Some points, one per row:
[-0.3 -0.7  0.  -0.1  1.4  1.1 -0.2  1.5]
[ 0.1  0.8  0.1 -0.4 -1.9 -0.4 -0.3  0.8]
[ 0.3  0.1 -0.6  0.1 -0.5 -0.1  1.   1.2]
[-0.6  2.5  1.6 -0.6 -0.8 -0.8 -0.2 -0.4]
[ 0.4  0.2  0.4 -1.2  0.8  2.4 -1.7  0.8]
[-1.3  0.5  2.1 -1.2 -0.2  0.4 -0.7  0.6]
[ 0.3 -0.8 -1.9 -1.1  0.3  0.   0.1 -0.8]
[ 0.   0.5 -0.2  0.1 -1.8 -1.3  0.7  0.9]
[-0.6  0.   0.2 -0.3  1.6  1.6 -0.8 -0.8]
[ 0.2  0.  -0.6  1.2  0.5  0.  -0.1 -1.3]
[ 0.3 -0.4  0.5  0.3  0.7  0.4 -1.3  0.5]
[-1.3  2.2  1.3 -0.8 -1.9 -1.4  0.6 -0.3]
[ 0.5 -0.1 -0.1  0.7 -0.2 -1.4  0.4  0.6]
[ 0.9 -0.4 -0.8 -0.3 -0.5  0.   1.5 -0.2]
[-2.3 -0.4  0.8  0.7  1.2 -0.2 -0.5  1.1]
[-0.9 -0.4  0.   0.  -0.6 -1.6  0.8  1.6]
[ 0.   0.7  2.4 -1.1 -0.2  1.2 -1.8  1.2]
Then 21 other points, each followed by its number:
[ 0.8  0.4  0.1 -0.8  0.5  0.5  1.3 -0.1] 0
[ 0.7  0.6  0.1 -0.3 -0.8  0.2 -1.8 -0.7] 1
[ 0.6  1.2 -0.1  0.4  0.4 -0.1 -0.7  0.1] 2
[ 1.4 -2.1 -0.5  0.8  1.6  2.2  0.1  1.3] 3
[-1.   1.3  1.3 -0.1 -0.7 -1.5  0.   0.6] 4
[-1.3  0.5 -0.5 -0.4 -0.7 -1.4  0.3 -0.9] 5
[-0.1  0.2 -0.6  0.1 -0.2 -0.1 -1.2 -2. ] 6
[ 0.5  0.3 -0.5 -0.2  2.5  1.8 -0.3 -0.4] 7
[ 0.4 -0.9 -1.   1.   0.1  0.   0.9 -0.3] 8
[ 0.2  1.5  0.8 -0.9 -0.3  0.  -2.5  0.9] 9
[-0.5  0.7  1.4 -0.4 -1.4  2.  -1.3  2.3] 10
[-1.5 -0.1  0.4  0.4 -0.6 -0.2  1.1 -0.4] 11
[-1.3  0.9  0.6  1.2 -1.3 -1.9 -0.5  0.8] 12
[ 0.3 -0.2  0.8  0.5 -0.2  0.5  1.2 -0.1] 13
[-0.5  0.8  0.7  1.  -0.1 -1.9  1.5  0.2] 14
[-0.7 -0.6  0.3  0.2 -0.2  0.6 -0.4  0.3] 15
[-1.   0.5 -0.3  0.9 -0.8 -1.9 -0.8 -0.1] 16
[-0.5  0.4  1.3 -0.4 -0.8  0.3 -1.7  1.9] 17
[ 0.  -0.9 -0.4 -1.2 -0.6  1.   0.2  0.7] 18
[-0.4  1.   0.5 -1.6 -1.  -0.9  1.7 -0.8] 19
[ 0.3 -0.3 -1.  -0.2 -2.1 -0.5  2.5  0.4] 20
Which two of these numbered points are nearest to each point below, looking only along the 3 directions in which the first points spread most? Their numbers follow each, nearest first.
[-0.1  0.   0.1  0.   2.1  0.3  0.7 -1.1] > 18 0
[ 0.3 -0.8 -1.7  1.2 -0.1 -0.4  0.2 -0.8] > 8 0
[ 0.3 -1.2 -1.7  0.5  0.8  0.2  1.3 -0.8] > 8 18
[-0.3 -2.2 -1.6  0.1  0.1 -0.5  0.8  0.2] > 8 13
[ 2.  -2.9 -2.1  1.3  1.9  2.8  0.9  1.2] > 3 7
[-0.2  0.9  1.3 -1.3 -0.9  0.6  0.5 -0.3] > 1 9
[ 1.   0.7  1.8  0.8  0.  -0.9 -1.6 -1.1] > 1 2
[ 1.3 -1.  -0.1  0.2  0.7  0.6 -0.3 -0.8] > 18 0
[-0.1  1.4  0.9 -1.5  0.5  0.4  0.2 -0.1] > 1 9
[ 0.3 -0.1 -0.5  1.1  1.8  0.1  2.5 -1.7] > 8 0
[-0.5 -0.4 -0.9  1.5  0.8 -1.2  1.1 -1.1] > 8 13
